128 stands for zero in the data rows.
Every row has a hidden score from 0 to 40. What is each row's score? 20 is about the middle. The score is a weighted sum of the row's numbers plus the product of two more (or one squared), each taken from its middle value.
[188 185 152  84 149 129 185 154  94 164 181 162 113 103 105  76 102 122
 149 129 115  94 150 116] 29
[111 131 133 156  81 156 142 142  71  90 134 131 122 172 108 168 143 146
  97 120 117 130 134 164] 12
[ 92 100 129 108 113 103 183 104 176 112 148 152 127 169 183  95 128 149
 106 123 144 166 115  92] 19
[150  89 143 101 149  89  88 141 121 151  93 148 150 126 146 151  99 121
 150 123 134 123 176 118] 24
[106 177 178 170 135 173  89 101 123 135  79 127  96 135 136  76 166  97
 156 117 130 123 119 144] 15
[128 142 171 162 113 134 138 111  94 115 142  83  81 157 150 146 143 145
 104 137 142 159 148 146] 31
[155 126 157  94 156 165 146 141 106 168  93 141 164 122  83 175 104 115
 147 129 129 109 157 141] 28
[155  84  99 177  92 146 133 101 135  91 104 100  90 175  82 157 174 137
  88 138 136 148  87 143] 25
[144 133  89 151 127 122 176  95  92 161 113 164 164 144 117 171 151  96
 100 114 110 101  95 176] 21
[ 93  83 164 125 115 125 142  92 159  90 150 116 133 180  97 112 123 132
  97 137 142 147 105 127] 18
[108  98  87 123 107 106 113 116 162 173 128  96 131 173 103  96 130 124
 169 132 133 115 179 155] 18
[159 100 121  80 152 148  87 125 144 118  89 121  93  91 160 162 116 178
  83 128 113 147  92 122] 31
[175 108 169 132 102 190  85 131 124 113  77  84  88 136 141  83 102  93
 120 114  93  95  94  66] 16
[130 108 102 108 108 123 148 142  87  97 108 161 156 124 108 150 106 162
 142 128 136 152 181 105] 20
[160 121 154 134 148 172 182 142 133 134 101  94 139 147 159 126 106 116
 103 138 128 130 150 137] 19
[147 181  72 116  74 158 100 171  95 160 108  96 147 127 136 126 102 131
 101 111 127 133  95 169] 12
[104  95 143 120 101  92  87 143  93  90 142 153 170 140  94  81 114 149
 152 124 135 139 141 128] 17
[130 111 178 170 150 147 163 113 169 171  99 134  89 164 106 146 136  94
 110 128 134 118 155 147] 27
[ 99 112  77 121 128 169 161  95 157  99 159 102 141 136 144  87 110 148
  90 137 142 159  82  89] 18
[114 107 164 159  92 171  78 126 119  99 173 177 117 126 157 181 130 159
 132 121 128 153  95 137] 20
[ 91 138 138 167 146  98  72 148 120  93 106 106 106 179 117 153 148 116
  77 125 146 149 154 151] 22
[102  81  89 122 128  76 150 117 181 114 172 177 148 157 148  97 112 148
  81 136 138 156  86  85] 21
[172  77 139 176 101 160 160 132  82 138 153 117 163 126  93 123 140 108
  82 117 109  94 146 164] 14
[ 90  77 109 123 142 172 148  97 161 133 170 163 120 124 180 117 123 152
 179 131 140 164 102  91] 16
[127 119 165  75 133 135  98 111 100 167 163  97 169 168  81  74 114 130
 185 131 136 108  99 154] 14
[117 112 106 160 126 133 136 144 163 128 167 171  91  84 157  74 155 132
 125 137 137 159 131 165] 29
[172  96 168  72 153 113 155 143 107 157  84 112 108 125 138 125  95 131
 174 126 142 123 119 102] 20
[115 140 103 165 121  84  94 138 159 168 128  81 107 170 133 119 171 103
 167 129 117  92 147  77] 16
[108 177 114 121 136 150 140 108 134 117 175 104 127  79 170  91  94 161
 132 132 142 170 103  74] 28
[ 96  77 127 106 109 144  91 113 165 151 170 109 108 140 101 119 125 133
 149 129 136 114 164 154] 19
[150 157 143 119 107 108 114 164  89 174 120 141 102 168  84 133 147 135
 138 131 115  93 184 101] 15
[118 105 164 145 110 179  99 119 137 103 179 144 123  98 159 149 132 140
 157 119 141 164  75 110] 17
[186 174 172  87 156 146 127 153 154 101 110 185  61 113 100 138 113 145
 183 131 111 121  85  78] 27
[121 109  82 140 129 119 115 105 163  91 136  91 167 161 164 151 115 137
 126 137 114 144  81  89] 21
[124 145  91 127 156 169 171  94 134 166 127 101 148 157 125 125 135  96
 174 123 138 105 113 165] 15
[189 127 179 126 137  96  96 185  75 154 125  99  97 176 120 130  92 105
 185 128  99  95 143 118] 14
[127  85 130  81 149 121 176 142 100 133 143  79 130 172 154  97 110 186
 110 123 130 163 107 129] 19
[123 148 139 172 129 107  79 107  87 136 100 106 163 115 137  95 162  92
 117 116 117 110  94 164] 21
[ 97 128 125  92 109  84 167 121 149  99 160  76 152  76  96 105  97 167
 157 133 146 155 130  80] 24
[147  87 118 107 132  93 173 106 163 110 177  76 137 161 101 136 116 170
 169 132 135 126  87  79] 26
[156 100 160 113 113 118 170 104 164 116 126 134  68  69 187 162 146 101
 130  98 100 112 110 125] 20
[151  83 159  81 128  80 125 152 115  80  82 164 160  84  92 174 114 165
 143 128 129 138 164  67] 24
[115 113  79 170 154  81 154 107 172 166 132 126  59  84 167 133 174 118
 144 126 112  73 179  84] 35
[133 105 162 140  89 118 111 123 130  81 120 114  70 153  74  75 135 156
 124 130 137 147 117 158] 22
[125 178 106 104 145  83 134 169  76 141  89 121 115 110 121 112 118 156
  90 134 120 155  92  82] 18
[115 109  78 126 136 124 129 142 181  95 147  81 151  77 144  83  93 153
  89 137 143 165 134  70] 22
[152 173 136 108 120 122 171 179  74 141 132 115 143  86  99 180 119 114
 100 134 128 111 139 152] 29
[100  95 185 147 109 124 116 162 158 125  96 156 163  99 176  82 118 147
 111 124 134 159 146  95] 15
[123 113  83 100  84  94 118 169 111  81 119 124 134 103 134 110 104 158
 173 118 129 139 143 105] 21
[142 126  89 104 115 152 162 159 165  82  75  84 125 178 168 158  93 155
 121 115 122 144 132  80] 16
[135  75 156 170 153  92 152 145  74 142 181 116 124 118 169 172 164  89
 136 137 102 109  98 166] 23
[138 128 122  85 128 178 125 158 161  87  93 155 126 167 160 108  96 166
 124 119 128 148 111  70] 13
[118 156 107 166 119  82 182 161 139 115 119  89 153 172  99 154 143 108
 125 136 130 125 150 164] 32
[136 103 100 129 157 118 123 100 162  78 137 180 175 157 111 168  97 133
  98 127 123 140  75  64] 19
[125  89 178 132  98 187 114 105 125 114 165 158  83 115 120 165 144 154
 127 123 139 154 103 140] 20
[118 110 132 168 110 161  80 118 140 123 174  99  92  97 178 179 143 138
 158 119 142 169  96 127] 32
[181 153 119  98 124 135 160 119  94 103  94  77  69  80 171 103 139 175
 103 139 115 139 141 171] 38
[116 184 157  93  79 167  89 151 109 164 184 119 115 142 126  76  93 152
  84 117 126 132 102 154] 8
[104 114  85  88  74 172 177 101  78 122 112  75 145 180 113 165 115 164
 184 124 139 131  99 153] 35
[122 100 130 175 111 177 107 124 149 133 178 102  59  84 165 126 149 147
 192 114 140 173  96 140] 25
[ 94 154 158 161 138 162  95 100 178 135 132 186  82 143  75 111 171  90
  97 135 128 110 154 109] 31
[108  88  93 131  93 154 178 173 151 105 164 148 145 175 140 154 118 164
 133 134 132 154 178 114] 17
[176 176 132 129 139 130  90 145 135 160 173 170 180 139 176 127 105  89
 181 130 135  90 166 169] 18
[111 144 120 166 149  88  79 106  81 129  79 172 165  97 161  72 172  90
  96 119 117 118 107 159] 20
[142 117 129  92 146  85 146 120  74 173 123 162 127 134  74 135  99 137
 164 134 136 110 120 124] 18
[134 179 159 107 154 175  76 156  78 145 112  76 176 169 111 104 118 123
 174 122 125 106 178 146] 12
[115 117  92 132 126  96 171 161 175 123 147 136 151  98 165 111  94 164
  83 128 145 171 136  68] 17
[136 138 107 150 107 163 140 157 160 131 160  80 106 135 111 100 162 130
  83 143 132 140 156 165] 28
[115 170 102  85  49 113 116 172 113 177 110 173 127 153 165 181  98 152
 131 105 134 133 130 170] 12
[130 171 101 103 117 167 108 148 105 176 100 126 165 128 132  80 123 118
 113 126 127  96 179 153] 12
[ 98  83 127 124 115 179 119  98 163  82 155 160 153 126 141 125 123 140
 117 129 138 154 120 108] 17
[152 137 166  92 149 151  80  95 109 158 101  88 127 164  92 136 133 105
 124 137 103  90  99 168] 17
[112 114 146 159 129  94 125  91 175  91 173 122  90 118 114 121 160 107
 164 132 145 152 155 149] 26
[119  94 135 141 127 108  85 170 154  94 112 111 156 126 160  79  97 150
  84 117 133 170 131  78] 19
[188 190 165 117 150 181 105 151  78 160 144  97 111 106  83 119  98 115
 192 127 118 103 147 118] 12
[ 90 134 141 185 130 190 148 151 175 118  94  93 133 130 183 109 147 127
 115 132 128 165 151 119] 15
[153  98 148 141 125 156  96 138 107 176 155 107  78 167 152 105 153  93
 155 135 109 104 156 162] 19
[171 115 107 125 142  85 105 140 146 153 139 164 108 129 144 168 131  93
 179 127 106  99 123 151] 31
[140 181  79 130 119 122 109 151 140 154 116 178 157  95  95 167 128 119
 181 122 120 109 172 166] 23
[130 139 130 124 152 156  93 101 132 134 102 168 140 175 155  71 153 101
 111 121 101  99  89 163] 18
[107 104  71 103  90 105 125 157 138  65 162 104 178  97  71  76 113 152
 194 123 136 139 135  94] 14
[144 124 108 130 147 106  97 122 119 168 104 114 144 105 141 150 112 102
 146 128 132 107 172 178] 23
[131 106 177 109 155 182  86 115 116 153 132 133 153 161 110 126 103 124
 112 139 144 135 152 137] 19
[150 162 133  94 158 171 178 114 101 128  97 188 104  73 140 101 112 115
 106 119 133 120  89 113] 18
[135 128 116 147 153 155  80 145 152  85 126 162 174 150  86 108 123 120
  83 134 110 120 113 112] 25
[116  86 133 112 123 159 114 136  78  72 128 106 164 142 152 105 103 153
 115 112 142 151  95  98] 31
[160 181 144  82 136 139 171 142 162  80  98  76  87 126 155 175 108 175
  97 125 100 123  74  84] 15
[142 101  78 165  89 114 107 105  78  74 126  98  68 161 103 168 169 119
 140 137 137 151  84 147] 30
[126 146 162 106 130 105 149 133  72 114  98  78 169  82  92  92 116 137
 163 133 116 115 168 143] 18
[ 93  84 157 109 135 102 125  95  86  89 145 119 128  77 132 148 127 136
 159 128 146 152  82 109] 32
[ 87  89 138 132 106  91 164 135 170 143 141  76 146 137 160 118 129 158
 113 120 134 164 123 104] 18
[158  92 110  81 147 164  85 147 109 124  96 130 137 176 156 143 127 175
 100 137 133 167  99 140] 23
[104  95 116 152 164 125 148  97 165 101 160 164 103 128 184 116 120 138
 160 131 132 160  98  99] 17
[117 160  91 148 145 155 150 105 100 107  83 161 178 147 155  93 155 101
 186 140 119 126 117 156] 18
[181 153  83  93 155 171 180 140 124  76  77 182  82  78 183 141 123 174
 146 135 107 131  79 121] 13
[ 90  85 122 103  92 125 123 138  89  85 154  97 140 158 102 138 113 163
 133 118 134 139 157 137] 26
[ 98  85  97  91  96  92  92 134 148  82 185 104 120 104 109 155 106 165
 155 121 142 141 125 102] 34
[128 133  82 120 142  98 167 110 113 150 111 137 161 124 128 127 154 105
  99 138 102  95 135 154] 23
[105 178 183 172 151 128 129 127  98 111 101  77 149 133 165  68 163  94
 164 137 128 131 130 162] 14
[122 126 139 184 138 117 155 110  97 143 107  77 137 103 120  85 169  98
 103 114 115 111  93 155] 17
[188 119 175 116 122  78  97 154  77 163 156 158 115 174 137 108 100  95
 137 118 107  80 187 128] 17
[123 163  85 133 112 175 122 123 144  94 120 112  86 128 125 101 111 173
 106 132 141 167  90 108] 25
[101 178  98 133 125 135 118 122 122 129 173 128 124 162 165 116  99 172
 182 126 143 164  99  68] 30
[105 121 179 168 137 122 153  97 106 140 112 120 111  87  96  76 175  97
 127 123 116 104 123 143] 16
[153 104 178 122 148 150 117 125 120 128  88 181 157 163 145 167  96 123
 109 134 144 141 170 119] 23
[144 106 160 178 124 147 110 124  96 139 146 127 159 156  78 163 151 103
  98 117 122 100  74 166] 15
[123 135 172 175 139  91 122 131 170 188  82  82  94 173 137 138 136  91
 161 135 137 112 174 142] 18
[144  86 186 173 129 146 146 120  87 175 148 180 130 184 139 156 152 109
 117 126 116  85 128 147] 11
[161 122 151  89 125 142 159 137 167 108 133 128 134 161  85 157 104 154
 182 126 122 118  85  54] 14
[126 141  88 169 123 111 119 147 166 159 122 133 121 156 147 124 165 111
 158 133 127  92 148  81] 13
[105 146 163 153 119 170 180 101 115 163 177 113 139 147  97 161 178  93
 135 134 142 126  91 119] 29
[ 91 117 165 174 136 182 130 117 109 112 164 117  74 114 187 126 135 133
 165 136 139 170 133 136] 19
[133  95 150  90 108  91 157 148 119  95 135 144 164  90  93  75 102 167
 181 122 119 127 163 102] 14
[154 164 175 120 123 175 167 155  98 157 177 101 114 172 181 175 150 147
 186 134 115 111 138 109] 8
[188  80 129 102 121 162  85 121 109 156 185 107 128  90 121  89 114  89
 138 129 112  82  76 112] 15
[ 93  79  84 107 116 137 153 105 150 111 184 110 128 136 119 120 117 159
  95 129 131 147  94  95] 18
[ 92 191  96 112 154  86 153  92  86 121 158  96 157  85 113 170 168 107
 146 121 126 111  87 161] 18
[197 100 105  83 103 155  74 134 127 131 115 140  81 134 100 173  87 105
  95 130  86  79  89  65] 15
[157 104 134 143 128 107 175 120 185 115 140  77  93  98 174 180 156  92
 118 107 105 117 116 141] 25
[133  81 162 175 131 176 119 118  71 157 157 101 123 142 143 134 157 103
 100 116 111  83 122 148] 20
[114  92 105 161  98 126 166 119  76 111 158 112  73 175  98 126 148 131
 141 138 139 135 134 159] 18
[ 92 162 132 118 130 101  73 102  89 146 104 145 168  73 110  93 176 100
 135 131 126 110 134 155] 20
[106 134 128 117 135  76 170 109 126 114 167  75 137 119 160  96  93 164
 182 127 146 169  92  71] 35
[112 127 130  90 122 135 188 106 143  81 146 149  95 171  81 181 105 175
 101 117 138 154  82  84] 16
[141 140 152 147  95 154 148 121 145 146 181  78  87 105  81  91 194 105
 140 132 141 126 152  90] 26
[112 150 116 155 139 140 110 103 165 169 106 102  94 173 175 133 140  94
 120 136 141 109 123 154] 18
[100 119 177 163 157 114 183 110  81 134  79 157 115 114  87 109 183  98
  94 124 127 106 117 141] 22
[ 99 113 127 182 145 117 151 129 149  74 158 141  88 100 113 172 143 115
  87 127 134 145 130 151] 21
[ 98 100 106 167 128 110  96 116  93 138 166 129  82 158 117 142 129 113
 148 127 135 127 154 161] 23
[138 110 130 148 137  93 121 108 162 187 148 158  83 134 130 167 161 120
  97 118 110  86 169 116] 20
[107 124 157 140 137 139  78 142  80  85 129 149 165 128 153  85 178 100
 107 136 118 122 146 167] 24
[ 94 138  81 128 102 153 151 128 112  91 167 100  96 150 135 174 105 174
  91 122 134 158 153 121] 32
[124 182 139 153  58 135  93 126 117 109  99 159  66  76  76 130 130 151
 153 120 137 160 164 164] 23
[ 92 155 123 137  77 126 173 146  82 153 133  82 132 131 128 147 136 132
 156 126 126 119 162 156] 12
[ 99 136 119 151 132 106 160 139 131 167 106 179  87 121 159 108 138 104
 150 137 142 110 177 144] 16
[ 94 141 123 106 106 144 162 119 128 105 169 169 132 107 132 114 100 175
  98 125 140 157 130  88] 16
[ 97  91 190 138  95 178 108 168 177 128 104 174 158 113 187  79 125 151
 100 124 143 169 164 101] 18
[150  82  87  96 155 138 131 110  92  86  95  95 145  99 149 128 105 143
 127 131 142 149  83  76] 39
[127 143 131 115 103 169 185 170 166  96  75  87 128 172 142 141 109 148
 155 123 127 145 160  90] 13
[191 192 136  81 140 182  86 133 125  83 108 134  62  87 113  99 126 145
 115 127 111 121 126 115] 18
[101  95  80 103 114 132  98 109 128  93 182 127 143  88  99  86 104 151
 148 131 148 146 105 103] 28
[128  87 185  95 105 181 109 105 167 157 177 104 167 131 122  71 107 125
 110 144 141 111 154 153] 15
[118 175 188 165 142 153 176 125 128 184  78 159 133 128  78  73 162  95
 181 124 125 105 175 117] 30
[105 101 140 120  97 105  95 155 137 120 111 141 136 132 106  95 115 148
 167 118 144 142 153 161] 17
[124 164 141 166 136 106  87 139 150 126 122 114 105 126 100 160 140  95
  85 136 124 113 165 155] 22
[126 110 174  82 134 134  86 115 166  75 174 183 184  94  72  81 101 161
 152 128 135 144  86  69] 17
[172 103  96  63 124 118 104 102 137 101 131 117 120 140 130 143 119 157
  96 134 117 132 151 116] 28
[110 108 156 176 125 112  90 106 176 114 150 100 108 121 129 145 159 102
 100 135 142 127 149 123] 23
[124 162  98 170 108 142 152 171 172 108 131  88 135  92 171 127 162 127
  86 137 116 144 158 161] 24
[138  89 183  71 152 170  88 109 134 133  93 124 129 110 156 155 109 131
 115 135 142 129 141 120] 25
[183 168 100 165 133 100 115 150 164 180 119  96 140 168 122  83 141 159
  81 136 111  96 120  99] 18
[119 149 170 181 150 165 135 101 160 179  90 175  65 165 159 153 140 102
 122 128 140 103 179 139] 16
[139 165  87 170  54 127 104 122 130 111 109 178  75 117  99 121 148 143
 131 116 131 162 161 147] 21
[140 143 175  95 122 113  76 128  92 168  90 172  94 118 165 151 114 134
 138 128 116 118 115 157] 19
[ 99 148 147 161 124  81  89 105 102 168 165 122  72 145 155 137 126 108
 164 138 129 128 181 141] 27
[ 93 109 102 116  97 144 184 113 159 108 180  92 155 155 162 124 130 158
  99 111 125 149  77 112] 12
[125 154  90 129 111 110 157 131  98 168 136 148 107 137 111 150 103 125
 189 127 135 126 117 150] 13
[120 179 100 125 126 102 117 100 145 144 119  78 145  80 154  87 151  93
 115 127 122  90 160 121] 23
[128 172 169 130 144  78  90 115  84 139  90 133 169  96 129 159 126 107
 154 126 133 113 119 144] 22
[ 97  83 103 156 111 129 181 112  82 107 155 144  89 103 172 126 148 134
 153 120 147 164 106 152] 21
[113  96  86 115  89  76 176 166 182 143  84 158 155 108  73 135 129 130
 161 118 141 124 108 161] 39
[150 154 170  89 155  82 145  99  73 168  85 159 124 151  84 163 130  99
 146 127 112  94  90 152] 26
[171 173 149 101 159 138 166 144  92 142 120 160  75  84 171 125 104 121
 150 133 123 123 129 114] 17
[149 176 161 116 145  96 149 132  95 148 103 166 118  99 156 175 115 122
 113 138 110 111 133 153] 17
[115  88 167  84 100 146  86 121 151 156 144 124 176 143  94  75 120 144
 178 132 128 115 184 168] 16
[129  95  95 121 132  77  88 162 164 115  93 122 157  84 173  93 101 166
 114 120 141 170 146  67] 31
[141 176 102 112 137  75 104  98 124 166 110  74 171 126 125 175 140  93
 152 133 126  90 126 148] 23
[106  77 115  96 120 138 136 140 149 150 150 101 165 163 137 120 102 175
 110 115 129 165  97  79] 16
[ 98 158  73 127 122 139 154 126 140  65 125 150  98 167  97 145 102 158
 139 131 132 159 105 105] 13
[169  84  91  83 104  90 180 120 141  99 147 115  85  98 159 144 124 117
  81 120  95 104  84  88] 19
[150 164 152 117 138 132 137 137 118 160 107 174 160  98 151 129 107 112
 162 133 126 100 183 153] 16
[142  92 100 118 142 117 180  96 120 155  89 103 155 164 164 174 150  99
 179 130 113  75  83 142] 15
[100  83 184 124 116 126 129 121  77 124 165  97 111 150 116 107 117 135
 162 135 148 136 131 154] 22
[115  80 133 123 102  77 147 145 161 134 185 136 110 127 142 111 134 160
  81 134 145 159 127 119] 22
[142 109 143 112 156 184  71 115  80  88  80 141 145  94 178 142 104 131
 131 138 134 142  87  87] 34
[133 125  99  92 130 178 156 135 170 128  79 112 166 152 115 181 120 128
 133 113 141 120 155 151] 21
[138  79 128  88 134  94 106 132 160 110 112 123 106 154 185 153 118 185
  85 126 124 159  83 112] 28
[193 118 140 128 120 136 159 138 156 128 131 184  95  81 183 134 134  93
  86 112  98 101  88 108] 32
[160  83 157 185 108 167 181 105 104 161 176 165 114 153 144 148 150 116
 116  96  98  75 171 154] 13
[153 158 100 161 158 104 140 152 138 142 159 171 154 136 127 121 120 108
 110 125 120 125 154 162] 39
[107 131 179 131 114 116  93 155 101  75  95  96 142  99 153 125 124 148
 105 122 119 133 176 148] 26
[110 120  98 108 149  80 149  99 119 124 171 172 155 122 179 154 103 153
 183 133 149 166 114  79] 24
[118 113 138  80 134 164 141 154  85 173 116 167 110 163 142 107 107 198
 104 120 139 168 119 146] 15
